The rows of Z fall into a few groups, which share some directions, and each row is roughly a mix of its group's hidden directions, except some rows that fit no group.
Z:
[[ -9 -15 -16  -1 -12 -13  32   3  -2  -3]
 [ 16   3   2  -7  31   3 -14 -13  16  -5]
 [  0  14  18  -5   6  13 -33  -5   0   8]
 [  9  19   0 -20   1  12 -22   4   1 -20]
 [-10  13  16 -10   9   6 -23  21 -10 -10]
 [-20   8  14  -4 -20  13  -2   8 -15  20]
 [ -5 -15 -12  -4   2 -10  35   3  -1 -13]
 [-19 -11 -12 -10 -10 -13  21  17  -7 -11]
 [-20 -11   5   3 -17 -15  23  14  -7  -8]
 [ -6 -22   4   4 -29  -5  21   1   5   6]
 [-13   7  -1 -22  13  -2 -28   2  -1 -15]
 [ 14  -6 -31  -5   8  -1   6 -20  15  -1]
 [ 26  19   0   7  10  16  16   2   5 -13]
 [ -4  17 -15 -18   2  11 -30  -7   3   0]
 [-14 -17 -14  -4 -12 -12  29  -3   6  -2]
 [  4   4  22   9  -4   5   3  24 -14  21]
 [  2   8  24  10  -4   8  -1  24 -15  16]
 [ 19   0   1  26 -11  10  14 -17   6  12]
 [ 15  14   8  11   4  15 -28 -15  10   3]
 [-17 -24 -20  -6  -8 -20   7  -6   2   9]
 [-19 -10   9   3 -11 -14   3  20 -18  17]
 [ 13   1  -9  27 -21   8  10 -11  13   5]
 [ -7 -16 -11   3  -1 -19  -8  12 -16  25]
 [ 19   8  16  18   9  18  10 -18  -4  -3]
 [ 22   1   0   4  15   2 -17 -16  20  14]
 [  5   9   8  -8   8   1 -40   2   4   2]
 [ -3  17  24   5   2  15 -12  19 -16  -5]
 [ 17   8  10   1  18   9 -23 -18  10   8]
 [-13 -22 -18  -2  -9 -17  19  -6   7 -10]
 [ 13   5   5  -7  21   3 -28 -14  12   9]
 [ -5 -16 -12  -5   5 -11 -33 -14   4   2]
 [ 19   9  -4  -8  -3  24  22  -3  -5 -16]
 [-30   0 -24  -5 -15   1   6  -5  -4   9]
 [  5   9  23  -9  -7  12 -26  16  -6  -8]
 [-30 -10   4   4 -16 -20   8  12  -5   2]
 [ 18  18  10   4   7  18   7  -3   9 -25]
 [-31   1 -23  -4 -14   0   8  -6  -4  12]
 [ -2 -11 -27  -6  -5  -7  25  -7   6  15]
 [ -6  -7  -3   3 -15   3  36   7  -8 -14]
 [-16   2   3   6 -18   3  20  17 -19 -14]
 [ -9  -5  -1 -28  24  -8  -8 -13  -4 -10]
 [-34   1 -14  -6 -19  -2   1   1  -7  10]
 [-20  -2  -1   8  -7   2   4  -6  -6  36]
 [-11   9  14  -2  -5   3  -9  35 -12  -3]
 [  9   7   0  -3  18  -8 -33  -9  11   8]
 [ 11   3 -11   8  -1   0  36  14  -6   5]
 [-23 -20   1   1 -14 -19  15   6  -2 -11]
 [  8   6  -3   3  13  13 -18 -17   3  29]
 [ 13   3 -11  -6  12   9 -23 -24  15  -5]
 [ -4   9 -17  15 -26   6 -14  -8  12 -14]
 [ -2 -17 -21  -5   3 -11  -9 -21  15 -15]
 [-23 -19  -8  -5 -14 -15  23   0   1   2]
 [  0 -14  10  14  -5  -8  36   4  -5   2]
 [ 11  16  21  13   1  15 -21  12  -1  10]
 [  3  -2 -27  -2  -5  18  24 -10  -2 -12]
 [ 21   7  -1 -11   8   2  -8   5   6 -33]
 [-21  -5 -15  -6 -18  -5  18   9  -5 -20]
 [  7  -3 -16   5  -3  -6  34  11  -6  12]
 [ 11  -8 -15  -7  12  -8 -11 -26  20   7]
 [ -2  -7  -6  -7   7  -4 -38 -16   5   2]
 [-16  -8  16   8 -12 -11  19  19  -9 -15]
 [  7  11  24  -6  24   8 -17  12  -5   1]
 [ 11  -1 -11  -1  14   9 -36  -5   8   0]
 [-19   8  30  -3 -14   8  12   6   1 -12]
 [  4  18  25 -14  -1   4 -25   9  -4  -2]
 [ 24  -7  23  14   8  17  -5   3  -2  13]
 [-12  -6  -3  -1   7  -9  28  18 -20   8]
 [-25  -9   0   1 -20 -10  19  13  -8  -9]
 [  1   3 -14  -7   4   0 -28 -22  17  -8]
 [ -7  17   3  15 -23  13 -17  14  -3 -12]
 [  3 -15   6  14  -1 -12  35   4  -2  -3]
 [-16 -22 -16  -2 -11 -18  21  -2   3  -2]
 [ 13   0 -12  -5  15   0 -30  -2  12 -17]]

Here is one row of each group, with its name. Which group are the others in?
[-30  -8  22  -6 -15  -5  -3   1   2 -11] | <48>
[  2  -8 -19 -15  15  -9  -7 -22  17 -11] | <8>
[-19  -9   0   0 -18 -11  23  14  -6 -15] | <73>

[ 14   6   6   1  14   7 -26 -23  10  10] | <8>
[  3 -14 -15  -2   9 -11 -31 -15   6  -7] | <48>
[  8   4  -3  -6  11   8 -33 -19  10  -2] | <48>
[  5 -20  25  16  -3  -3 -12  21  -2  -5] | <73>
[-25  -7  25  -4 -11  -3 -15  -1   1 -16] | <48>
[ 22   4   1  10   8   7 -19 -16  19  15] | <8>
